In the data rows, 128 means zero.
Here are some points:
[147 172 137 124 111  93 131 167 106 146 159 113 124 167 140 113  57  99
 136  73 114 172  92 111  98 138 176 189 123 126 118 170]
[122 111 123 128 127 113 133 115 117 123 153  91  98 126 138 109 123 139
 146 110 155 114 127 127 152 116 121 104 127 129 146 150]
[176 127 153 125 140  95 144 118 116 156 211  83 114 159 148 112  68 112
 134  80 141 186  95 117 103 178 193 146 109 129 148 167]
[184 115 130 150 148 137 141  94 163 160 158 162 145 119 155 123 147 140
 129 173  93 163  97 140 101 160 139 106 109 137 114  90]
[111 161 125 132  94 107 117 177  81  98 152 112 132 163 114 113 101 108
 121  88 138 116 115 109 148 115 156 183 126 101 136 170]
[133 133 161 132  81  50 133 181 125 146 137 107 127 164 101 125 108 116
 154  82 177 123 105 106 154 138 121 204 189 112 113 191]
[194 174 111 141 151 112 133 111 164 180 191 112 152 160 205  94 130 121
 168  99 102 181 119 112 100 210 166 168  83 190 114 112]
[171 122 120 127 161 147 132  58 158 177 175  90 156 119 175  85 137 109
 160 135  99 147 134 151  86 170 170  97  72 159 137  89]
[196 145 158 154  78  71 156 156  59 132 238  69 134 193 133  79  85 100
 151  57 108 180  93  95 138 167 224 180 120 106 146 206]
[ 98 129 135 142 123 118 137 122  97  89 145 104 109 136 114 135 165 149
 147 121 153 124 140 135 169 132 136 153 131 115 132 138]
[ 43 113 108 111 158 171 117  73 125 109  60 129  99  88  96 173 181 181
 137 153 131  67 149 140 124  57  81  83 136 133 131  74]
[171 142 114 139 159 132 132  55 168 187 175 107 138 117 158 117 146 139
 166 140  87 167 108 144  83 166 153 108  80 173 105  63]
[188 116 112 147 157 145 126  98 177 167 141 169 166 117 158 121 122 153
 139 145  91 138 104 132  83 122 129  74  96 170  99  85]
[115 122 125 151 142 138 146 121 105  83 148 111 113 129 123 131 174 168
 135 138 132 126 138 127 151 141 133 148 118 141 124 121]
[140 121 124 144 168 138 150  82 131 135 151 112 115 107 163 122 127 159
 136 124 118 145 123 126 106 144 143 109 105 149 132 116]
[ 78 103 140 150  92 145 111 153  76  76  88 170 134 122  57 163 195 157
 109 181 102  93 135 129 168  84 110 100 168  75 137 133]
[162 152 131 114 125 121 157 124 115 151 156  90 117 139 170  98  97  79
 133  87 138 139 117 137 138 158 145 125 112 144 143 160]
[121 105 124 118 149 138 127 115 113 121 130 140 114 116 112 139 107 141
 120 141 128 144 136 128 125 118 138  94 142 110 140 129]
[180 134 136 134  90  84 125 170 134 151 169 120 162 163 139  91  81  91
 129  90 133 152  92 109 121 135 150 164 132 113 114 174]
[172 122 125 138 168 133 138  43 201 204 129 138 107  90 139 138 153 178
 161 170  70 175 110 148  70 135 122  87 122 181 100  54]
[228 187 128 144 149 104 146  74 149 190 226  94 139 149 185  86 111 106
 182  99  73 185  71 131  76 200 209 160  69 177 113  89]
[127  90 113 136 124 132 136 102 114 117 158  94 124 115 134 112 146 151
 137 117 142  99 131 132 148 127 126 105 111 128 151 139]
[162 126 137 137  82  94 131 175 124 129 127 151 162 148 122 110  82  97
 118 106 126 123 104 119 129 105 121 136 157 102 117 169]
[140  99 127 142 113 132 109 143 155 131  83 184 170 117 124 151 151 131
 115 155 107  93 120 124 127  78 104  85 147 110 111 122]
[103 121 118 127 135 142 103 102 128 127 116 144 140 119 108 162 170 144
 146 160 105 113 131 132 102 105 136 115 123 133 120  79]
[192 158 146 135 150  96 145  94 152 197 215  81 139 152 174  85  94 100
 160  93 106 204 104 132  82 217 185 174 100 168 125 123]
[131 109 132 124 158 142 103  46 175 183  99 143 139  84 130 150 171 151
 163 180 101 123 141 160  84 121 122  76 125 149 121  52]
[115 146 125 130 132 127 110  93 154 124  50 140 125 109 105 155 191 152
 147 152  78 116 159 136 151 108 114  91 138 121 126 116]
[143 150 152 107 110  96 129 127 123 169 174  93 118 150 138 115  87  76
 141  98 143 153 117 122 137 173 154 185 127 127 150 167]
[156 140 148 140 132 110 142 116 145 172 160 111 114 140 142 127 123 151
 146 127 116 174 110 118 101 146 135 165 133 151 115 140]
[158 176 132 129 115 113 127 157 117 137 149 129 124 154 135 124  73 115
 121  99 102 166  98 105 104 130 165 169 126 130 122 152]
[104  90 143 143  93 137 114 142  81  81 118 144 147 132  88 151 166 139
 115 160 113  88 142 135 156 105 154  97 145  83 152 145]
[105 141 121 104  80 117 134 189  63  94 142  95 118 152 117 106  79  61
  94  82 168 103 127 119 170 120 116 169 122  96 165 180]
[ 75  95 124  97 157 159  87  87 175 152  43 149 113  85 120 150 172 128
 122 157 158 101 182 139 140 124  68  85 166 124 144 102]
[ 55  94 120 132 133 170 111 105 121  77  58 166 123  84  99 166 197 174
 106 197 124  70 148 150 145  67  81  81 169 103 136  82]
[ 78 111 103 121 170 168 104  67 162 124  74 124 116  91 131 153 195 169
 152 159 123  91 159 156 123 114 112  68 117 160 131  71]
[119 120 131 142 110 120 155 159 108  90 112 147 121 122 110 126 132 141
 106 138 165 124 130 110 156 122 101 142 136 124 115 147]
[186 140 113 150 165 114 149 101 160 184 178 137 134 130 150 127 124 173
 145 139  86 181  93 132  61 151 155 130 113 181  85  90]
Here are 19 more points, each followed by its number:
[104 106 111 110 139 189 131 101 129 108 101 146 145  84 139 138 157 110
 110 184 117  85 148 160 126 112  82  80  88 124 148  64] 0
[142 120 120 131 120 143 152 128 131 119 149 120 117 125 164 106 120 131
 114 128 134 140 128 130 130 140 121 122 105 148 134 119] 1
[165 161 135 136 121 107 127 149 125 143 167 126 137 164 141 119  79 123
 133 103  96 163  94 107 101 136 176 175 133 138 115 146] 2
[129 101 114 119 149 161 130 105 156 124 105 160 142  94 136 131 148 124
 112 182 103 124 152 138 126 137 110  78 113 124 134  81] 3
[ 87 140 121 103 106 124 126 157  99 110  95 130 116 129 119 132  84  84
  93  93 162  96 131 121 143  97 100 139 138 113 144 149] 4
[ 23  58 124 111 149 184  90 112 122  79  13 193 104  68  55 184 176 166
  91 203 136  67 167 147 154  43  75  45 175  81 141  92] 5
[ 98 161 144 132  82  86 135 197  57  75 144 115 126 159  87 130  94 100
 123  91 152 107 112 106 170 105 166 201 150  87 136 185] 6
[102 141 134 119 124 105 128 162  97 130 144 104 121 162 120 124  68 107
 112  82 169 153 133 107 116 122 147 179 136 129 130 177] 7
[ 95 133 123 122 137 155 104 137 136 116  62 183 127 112 103 166 136 153
 110 164  99 118 133 125 101  77 110 102 151 112 116  93] 8
[149 142 145 133 125 105 129 115 114 158 150 106 116 143 120 123 109  95
 148 116 140 152 110 132 115 167 156 172 129 126 133 134] 9
[168 101 101 139 137 137 115 104 181 171 121 165 186 114 144 129 157 141
 150 163  94 104 121 142  83 111 118  73 123 136 114  90] 10
[165 150 119 103 117 139 148 114 110 159 204  78 135 147 164  84  83  55
 141  97 134 148 105 129 117 181 138 154  70 148 160 108] 11
[187 140 149 142 119  67 136 117 179 198 185  98 130 155 160  99 105 139
 174  81 157 174 105 113 107 178 129 191 147 166  95 162] 12
[ 92 106 144 137  67 103 108 196 100  80  62 175 142 138  72 156 120 122
  90 128 160  67 146 110 163  55  88 125 191  71 121 186] 13
[117 128 117 100 110 149 142 138  88 101 137 110 126 122 136 104 105  57
 106 118 148 105 138 135 155 139 106 127  98  99 171 136] 14
[146 128 125 126 148 143 107  84 160 195 157 116 134 116 139 129 137 118
 145 147 121 148 123 145  95 160 125 130  99 145 120  84] 15
[ 63 126 149 111  88 112  98 175  72 100  97 119 114 141  86 129 112  81
 110 123 182  87 144 123 172  94 101 167 178  81 152 153] 16
[131 104 134 116 112 128 127 142 117 122 134 121 138 132 146 103 108  92
 109 111 139  95 127 138 136 118 134  98 130 101 150 160] 17
[162 127 119 149 173 146 153  73 170 154 131 149 139 103 158 122 154 163
 142 166 115 155 118 132 101 156 118 105  86 176  98  70] 18
Which two of these numbered points are nearest to each point below, ignoring the 2 directions in which the first points spread most? Their numbers follow each, nearest first.
[188 133 147 152 124  56 141 105 180 211 194 104 139 153 147 105 121 146
 179  87 136 175  99 109  93 188 133 177 148 169 100 145] > 12 13
[179 118 164 136 109  48 128 147 158 183 173 109 124 159 117 129 102 142
 163  91 153 175 112 109 111 168 134 190 166 141 107 178] > 12 13
[116 135 137 134 127 107 130 133 138 142 118 134 101 142 104 154 138 162
 125 133 127 146 124 123 113 104 127 154 159 129 102 134] > 2 6
[112 126 154 130  43  70 128 242  68  88 116 138 144 170  79 120  69  93
 102  74 180  95 113  90 189  85 110 172 190  68 135 238] > 13 10
[ 75 111 116 111 173 160 100 103 144 134 114 145 121 109 128 158 128 151
 118 156 151 123 146 134 107 114 109 115 126 135 119  94] > 7 15
[ 37 118 157 123  64  92 138 234  25  41 122 100  88 166  78 140  73 102
  83  67 231  98 138  92 213  83 116 209 183  64 153 240] > 7 9
[185 153 120 134 144 112 172 128 151 142 174 111 126 135 154 110 112 117
 147 107 124 172 100 117 114 176 148 149  92 164 105 125] > 18 1
[ 70 125 145  88 104 106 112 167 108 124  81 115 102 133  96 138 106  88
 114 106 213 105 146 123 175 117  78 168 189 106 143 181] > 16 7
[122 149 128 125 133 121 108 157 152 117 103 135 136 139 141 137 137 143
 132 112 127 116 158 135 152 138 132 123 153 126 120 156] > 2 13
[ 84 143 123 125 118 110 165 170  58  76 152  83  92 157 115 124  75 141
 113  60 188 123 110  99 156  79 134 183 136 120 135 180] > 7 6
Now 19 new points, numbered from 0 again:
[137 104 126 118 167 148 124  85 154 147 130 145 120 100 120 139 127 156
 126 165 108 148 118 144 101 124 159  93 138 127 124  96] 0
[ 62 144 138 113  58  80 132 211  35  58 115  84 103 163  74 126  90 117
 114  48 211  91 134 105 208  82 130 190 189  89 150 228] 1
[159 169 145 119 137 128 141 106 127 161 148 105 106 143 145 129 107  97
 139 126 102 184 123 132 131 183 153 151 101 141 133 124] 2
[109 137 128 140 127 130 100 173 137  91  95 171 155 140 113 148 169 155
 117 148 117 114 155 110 140 118 108 153 145 123 105 124] 3
[  8 122 127 112  65 136 120 235  59  47  52 158  90 139  32 162 131 111
  84 146 190  70 144 103 178  50  49 195 188  74 132 136] 4
[108 114 113 126 134 165 141 139 130  97  85 153 125 105 132 128 143 142
 102 157 130 107 148 135 141 121  81 100 125 136 130 100] 5
[117 115 149 133 112  91 163 192  85 100 199  69 102 168 147 106  35 122
 100  47 213 158 121  85 161 148 143 202 132 119 139 228] 6
[133 147 116 141 144 138 122 136 166 124 109 161 141 134 136 144 173 169
 129 162  90 134 156 120 116 149 122 129 118 151 102  95] 7
[134  96 134 140 153 103 109  85 209 187  86 145 144  89 117 154 191 177
 151 164 136 111 148 134 110 117  93 112 173 140 103  99] 8
[127  95 112 136 132 133 112 119 151 128  72 165 155 108 107 152 145 153
 120 166 106 105 128 127 121  84 105  59 154 108 104 100] 9
[170 142  98 134 178 135 163  35 159 182 185  72 109  99 186 117 121 153
 170 111 108 158  95 146  76 141 152  95  51 208 125  75] 10
[120 130 135 115 191 197 124  58 194 158 110 151 111  89 138 151 168 163
 127 190  89 161 159 152  88 165 117  98  95 156 123  43] 11
[ 82 132 104 103 152 182 111 108 141 143  85 157 154  90 125 150 130 103
 114 164 135 100 154 158  97 108  92  88  87 139 129  48] 12
[139 103 113 131 143 128 140  87 142 147 161  81 124 121 156 101 137 134
 146 123 143 111 116 136 133 145 137 104 118 142 147 133] 13
[135 119  90 128 157 148 128  77 184 133  60 136 115  84 142 149 176 174
 147 145  85  96 148 142 124  84  84  39 129 142 124 102] 14
[ 39  90 119 123 135 165 124 150 127  67  18 197 116  84  63 171 198 166
  97 204 148  64 169 134 160  64  43  85 170  96 106  91] 15
[150 138 127 133 106 114 165 171  92  96 183 126 134 164 154  97  81 104
 110  83 152 163 105 110 154 149 133 163 116 141 134 162] 16
[114 141 107 103 160 176 114 125 150 120  92 138 147 103 134 134 129  94
 105 145 118 105 157 136 112 127 100  96  81 136 130  84] 17
[141 146 147 124 107 122 135 156 112 113 148 129 127 143 133 114 103  89
 111 127 125 139 127 123 142 151 150 146 123 101 135 149] 18
Which two of these numbered points are nearest to each point below, ignoring the 2 directions in which the first points spread most? Their numbers follow each, nearest first.
[211 106 109 154 176 143 118  46 226 200 131 168 184  93 187 130 158 155
 165 186  44 140 111 167  44 144 122  36  79 168  99  48] > 9 18
[167 142 142 132 106 119 144 147 106 124 179  95 125 149 143 106  84  84
 112 106 131 156 116 114 150 165 164 156 122 116 146 170] > 18 2
[104 145 100  98 140 155 105 144 114 127 105 136 150 113 110 140  93  87
 102 131 137 109 148 148 106 115 116 118  99 136 121  99] > 12 17
[ 69 100 140 112 121 127 129 193  70  48 113 125  94 139  98 152 104 147
  82  97 177 118 155  97 186  91 128 162 165  71 142 180] > 6 0
[105 100 110 121 123 175 136 126 127  92  85 153 123  97 134 127 156 126
 105 163 137 100 153 141 147 119  78  93 122 117 138 104] > 5 16
[122 140 133 132 117 121 135 143 118 120 139 120 121 147 102 132 121 131
 119 134 140 120  98 127 123 109 129 155 129 128 108 121] > 15 18
[130 117 139 138 134 123 139 121 139 145 127 132 110 125 114 133 127 154
 120 149 132 152 113 122 117 116 108 146 152 132 111 127] > 15 0
[178 144 114 137 143 122 153  67 184 163 122 119 115 112 160 126 144 154
 163 124  67 148 126 134 105 136 138  77 119 151 126 113] > 14 9
[197 152 116 144 149 105 160  83 166 159 146 106 118 131 159 123 123 153
 163  96  95 148 109 116 109 133 141 107 116 160 117 128] > 14 1
[ 84 119 107  95 142 161  96 147 117 105  88 151 155 109 115 139 122  84
  97 141 147  91 155 145 126 107 103  94 106 114 138 102] > 17 12
